W =
-31	27	-537	-318	-163	303	-40	-414
-353	233	138	555	16	193	450	174
-145	-89	419	301	27	-189	-429	161
-354	-10	398	496	156	-130	393	107
Give the entry directly above the largest entry.
A: -318
The third largest entry: 450
The minimum -> -537
Give the last entry, reading row by row.
A: 107
Give the 2nd-last entry, reading row by row.
A: 393
Give the bottom entry of the column that holds the smallest entry.
A: 398
The first entry on the main diagonal: -31
The 3rd entry on the main diagonal: 419
Give the last entry of the largest entry's row.
A: 174
The 1st entry on the diagonal from the top-right corner is -414
The entry directly below the smallest entry: 138
The second smallest entry -> -429
